Rotation paths and how fast each direction turns (degrees a step):
Each turn is a multiple of 5 degrees from 10 to 175, or 0.
Each row of a path follows its step; steps can be skipped.
path 1
step 0: [ 25  15   4 -23  -1  -6 -33 -13  -7  -4  12 -13 -12 -17  12 -25   6   7
   8 -12  -4  12 -15  -7 -14   2 -10  25  34  13  -3   3]
step 1: [ 14  11  -4  27  -7  21  15 -10  15   1 -11  17   9   2  -3 -10  -3   8
  -8  32   0  13   7  -6 -15  12   5  33 -18  -8  20 -27]
step 2: [-26 -13  -5  22 -16 -25 -10 -21 -11  35  -4 -21 -10 -16   2  11  10  -5
  -2  -9  28   1   6 -13 -16 -14  -4  -2 -10  17  -3   2]
step 3: [  2  20   8  24  19  -3  -2 -11  -9  -2  -2  -6  25  17   8   9  17  17
 -18  30 -19 -15 -23   1  26 -16   1 -17   7  -7  -5  13]
step 4: [  9  14  15 -15 -13 -24   0  21  -7   1  34   4  -1   4   5 -18 -11   3
  -2   5   2   4  15  19 -32 -21 -23   9   5  -2 -24  12]
step 5: [  1   4  -6  13  17  28   1  -7   0  -1  22  25  -4  -1  11   2   1  -8
   1  12  -8  32  17 -18  25  12 -29   8   8  21  11 -19]
step 6: [-25  -4 -15   3 -32 -27  15  -8 -14  20  -4  -1   6 -10   8  10 -24 -17
   3  -1  -1  22   1   9  14   2  15  14 -23 -25   3   7]
step 7: [-12 -15  14  -8  11  25  13 -30  -5  11  -4  16  16  12  18  13   1   8
  -2 -11  -1 -21 -15  15   5 -17  -4 -25  -4  27   1  25]
step 8: [ 16   1 -17  -9  -1 -14  11  35 -23 -26   7 -12 -11   8  -6  10 -25  30
 -18   0 -19  -4  23  11   3  -9   4 -14  -2   2 -11   5]
step 9: [-20  -1  21 -34  25  20   0  17  13  -6  27  15  -1 -13  -6 -14   9 -24
  -7  -4  12  13  22 -14   9   3   2  -5   0  -2  19   6]
Speeds:
[  6   1   4   4   2   3  -6   1 -10  -3   3   4  -3  -7   9  -8  -3   2
   2   0  -8  -6  -2   9  -7  -1   6 -11   2  -2  -3  -2]
90
[-4 -9 -1 -4  4  4 12  3 -9 -2  3  2  2  5  6  7 -7 -7 -2 -3 -3  5  7  7
  3  3 -1 -2  6 -2  0  8]
25
[ -8   6   3  -2   0   0 -10   5   3  -6   2   2   4   4   0   0   3  -2
  11  -2  -8   2   7  -2   0   0 -11   0   6 -10  -2  -2]
70
path 2
step 0: [ -3   4  10  -6   9 -18   6 -12   5   6  12  -1   1  14  -3  36   1  -3
  10 -11 -18  -9   6   4 -23  -1  21 -41 -14  20 -20   7]
step 1: [ -3 -13   4 -18  -4 -12 -12   4  15   7  24  12  -6   4  31  12   5  20
  18  -5 -19 -17  20  19   2  13  29 -12   2   3  10  19]
step 2: [ 19 -11  14   6 -13   2  -3  34  17  24  -3   8  -4  12   4   6  16  16
  12  18 -21 -15   6 -14  -5  -8   7 -20 -10  25  16  14]
step 3: [ 28 -15   9  16 -10  10 -13  16 -11 -15  -9  -7   7  15   2  17  34  29
  14 -12 -16  -3  23   7  16  -9   7 -12  10   2  -4 -10]
step 4: [  5 -17 -16   8  -4   5  -9  10   5 -12  19   3  17  -7  -5  -1  23  32
  -9 -10  -6  19 -12   4  14   1 -10 -40  -2  28  10  -8]
step 5: [ 13  -5   3   9  -7 -23   9  -2   4 -21   9 -17  -1   7  18   1  22  -4
   0 -29  -7  13   6 -20  -5  10 -11 -43 -21   0  -9   8]
step 6: [  8 -13  -4  -1  -2 -13  31  -8 -11  -6  32  -9  14  -3  24  22   8   2
  -5 -11 -15  -5   3  -7  20  26  18  -3 -15  21  10  10]
step 7: [  4   5  13  11   3   2  14  -1  16 -10  24 -10 -13  -4  16   4   9  -8
  21  15 -10 -32  11 -16  -6  23   5 -22   4  35   9 -13]
step 8: [  5   7  20  20   5  -7  12  26  -9 -13  12  23   8   1 -14  19  12   8
  29  -5 -17 -15  15  13 -12  23  24 -11  -8   3   2 -11]
step 9: [  3  -7  10   3 -10  -2 -14  18  11  10  22  16   3 -11  14 -15  14  38
  28  -1 -23   9 -10  -1   0  19  10  -3  -5   8 -14 -26]
Speeds:
[-3  1 -1 -1 -4 -2  8 10 -6 -5 -4 -7 -4  2  6 -3  2  1 -2 14  1 -7  4  3
 -3 -5  8  1  1 -1 10 -3]
70
[  5  -4   3  -1 -11  -5   4   4   0  10  -1  -1   1   1   8  -6   2   0
  -1  -1  -5   1  -2 -10   2   1  -1  12 -10  -4  -2   5]
95
[ -6   6   5 -14   3   0   7   2  -1   4  -1  -2   1  -1  -3  -4  -3   6
  10  -4  -3   0   0   3 -13   2   3   7   0   5  -6  -4]
35
[ -5   5   8   4   0  -5   1   1   2   1 -12  -1  -9   3  -7   5   2  -5
   1  -9   1   0   4  -9  -2  -5   0  -5  -8   1   5  -5]
140
[  1  -7  -5   2   0  -6   4 -12   1  -5   7 -11  -2   6   0  -2  -7  -2
  -3  -5  -5   4  -5   6  -7  -7  -1   1  -8   1   4  -2]
60
[ -1  -5  -9   3   4   1   1  10   6   0   4   3   6   4   9   5   5  -8
   4 -10   2  -1  -3  -4  -5  -7   6   2   4   4  -1  -6]
0
[  9   3   1   3   5   0   2   4 -10  -5   0   0   2   4   1   8  -1  -4
   1   2   0   1   9   1  -9  -3  -5   0  -5  -8 -11   6]
140
path 3
step 0: [ 12  -6   9 -11   6  18  21 -21 -31 -15   3   9   7  13   7   7   5   1
  -8 -27 -15 -14  -6   9  -3 -33  15 -14 -11  -8  -9  27]
step 1: [-19  14   2  -1 -16  10  -7  12  29  11  -4  39 -15  -9  -4   9 -10  10
   9 -32 -11 -19   2  -6 -11  -9  -6  -6  -7  26  11  -3]
step 2: [ 15  -7  13  -9 -13 -26  -5  19 -12  21   0   2  18  16 -21  34   2  18
  -2   9   0  -2 -10 -24  -5  17 -13   5  -8   8 -23  13]
step 3: [ -5  -6  28  -4  19  -3  14  -2  -7  -1  -1  -5  19 -33  20  -7 -16   1
 -23   7 -21  18  30 -19   2   1  16  -6  -6  19  -5   2]
step 4: [-16  -6  14 -16 -28   8  -8   5 -10 -13  14   6   4  -3 -12   5 -14 -15
 -16   4   8  19 -17  22   3 -39 -14 -21  19  13   2  -7]
step 5: [ 24   5  -4  25 -26   3  11  31 -10  15   4  13  -5 -13   5  -2  -6   8
 -19 -20  16 -21   8  18 -17   6  16   8  18  -4  -9  13]
step 6: [ -5   8  12  -5  11 -28   0  10 -24   5  22   1 -42 -17  -1  13  -2  10
  12  -3  -5   8   8  -2  -8 -13  -5  17 -38  -3  -7  -1]
step 7: [ 16 -15   7 -22  27   7  -5 -21   5  -5  24  15  25   5  -2   9 -14  22
 -19  -9  13  -6  -7  18  10   0   6   2 -21  24  12  13]
step 8: [-28  -4 -14 -10  -3   6  -1   3  -9  -6 -35  13  11 -17   1  28 -13 -21
   1 -29  12   0  12  -3 -18  -2 -13  -4   6  15  -3  24]
step 9: [ -1  -1  22 -27 -10 -15  -1  21  -7  15  13  19   2 -19   1  10  22  -8
   8   3 -25 -26 -14  -1  16   6   7   9  29   5 -18   7]
Speeds:
[ -4   0   2   3   6   9  -3  -1   2   7  -3  -7 -15  -8   2   8  -5  -3
   3   1 -10   1   3   2  -3  -1  -6  -1   3   4   1  -4]
145
[-7 -7  8 12  3 -8  3  3  3 -3  6  1 -1  0 -1  9  0  8  9  4  0  0 -2  2
 -3  7  6 -3  2 -6  2  0]
95
[ -5  -1   8   8 -10   7   0   4   3  -1  -2  -6   0   8  -3   1  -2   5
  -9   4  -3  -4   4 -12   5  -8   3   1  -3   2  -2  -3]
35
[  4  -2  -2   1   4 -10   4 -10   6   5   6 -10  -2  -6   3   3   6   2
  -8  -3   4   7  -6  -7   1  -1   2   0  -5   4  -6  -4]
95
path 4
step 0: [ -6   5  16   4  35 -17  24   4 -20  -8  10   6   7   0  -6   6 -24   3
   7  10  14  -4   4  -8   7   1 -13  10  -9   4  25  -3]
step 1: [  0  18  10  20  22   9  19 -16  -7  -3   7  -5  30  21   2   9 -19   3
  -5  16   3  -9   3  12   1 -18   4   2  11  15   6   6]
step 2: [  1   8  18  31  10   6  -3 -18  -4  -8 -10   2  11   7  12  11   0  -4
   1  12  14 -18  13 -18 -16   4   0  16  26 -10   4  17]
step 3: [  4   1  17   5   2   7  -6   1 -18 -17 -30 -10  31  -3   5   4   4  -6
  16  -2  -4 -25  -4  -9  -8   0 -14  28  -5   2   0  -2]
step 4: [ 16  -9  20  -9  18 -14 -11   4   8  -4 -19  -7  11  12  10  -8 -12  -8
 -11  14 -14 -26  -2  -7  14   8   2  25   7  17  -3 -15]
step 5: [ -3  -4  20   0  26 -25  11  12  10 -11  -6   1  -8 -10  -6   0 -19 -20
  11   2   5 -28  16   8   7   5  -4   6   5  13  19   4]
step 6: [ -6  11   0  13  12  11  21  -2  15 -18   0   9  18   3 -12  24 -22  -8
 -12  -2  -2 -20   7  16   0   7   0   6  -7  27  15   0]
step 7: [ -2   1  11  20  16   9  11 -26  -8  -2  -5  25   6  12  -8  17 -13  -6
 -23   2   6  -9   9 -26  -2  15  -6  10   5  -1  20  -3]
step 8: [ -1   1  26  10   0   0   9 -25 -30 -12 -19  -2  27   3  -3   3 -13 -12
  12   5  -2  -1  -1 -14   7 -15  -8   2  -5  -2  22  -4]
step 9: [ 21  15  26  15   1  -2  -3 -16   6 -18 -13 -13  20   3  21  -4  -6  -2
   1  19  -5  -5   1  -7  16  -4  15   7  19  14   6 -14]
Speeds:
[  3   4   6   2  -1  -3   8   0  -3  -4  10   7   9   8 -10   6   3   2
  -2  -4  -3  10   3  -6   3  -4   2  -2   2  -5   0   7]
55
[  0  -2  -8   0   0   0   2   1  -5   0  -8  10   3   2   1   4   1  -1
  -4  -5   2   3  -8  -6  -2   8  -4  12 -11  -6  -5  -4]
90
[  0   4   0  -1  -3   5   4  -2   7   2  -1  -1  14   2   3  -5  -1   3
 -10   1  -3   3  -5   4   0   1   1  -2  -1  13 -11  -4]
140
[ 3 -5 -6 -5  1  1 -9 -4  4 -8  3 -4 -1  5  3  5 -6  0 -4 11 -2 10  5 -1
 -1  8  9  6  2  0  1  4]
145
[ 3 -2 -1 -2  0 -2  5 -1 -4  4  1  6 10 -3  7  0  5 10  8 11  1 -6  3  5
 -3  2  9 -2  2 -9 -3 -3]
45
[  1   5   3   2   1  -5  -2  -2   6   7   1  -9   1  -3 -14   1  -3   0
   1   2  -2  -1 -10  -3 -12   2   9   0  -4  -6   1  -5]
0
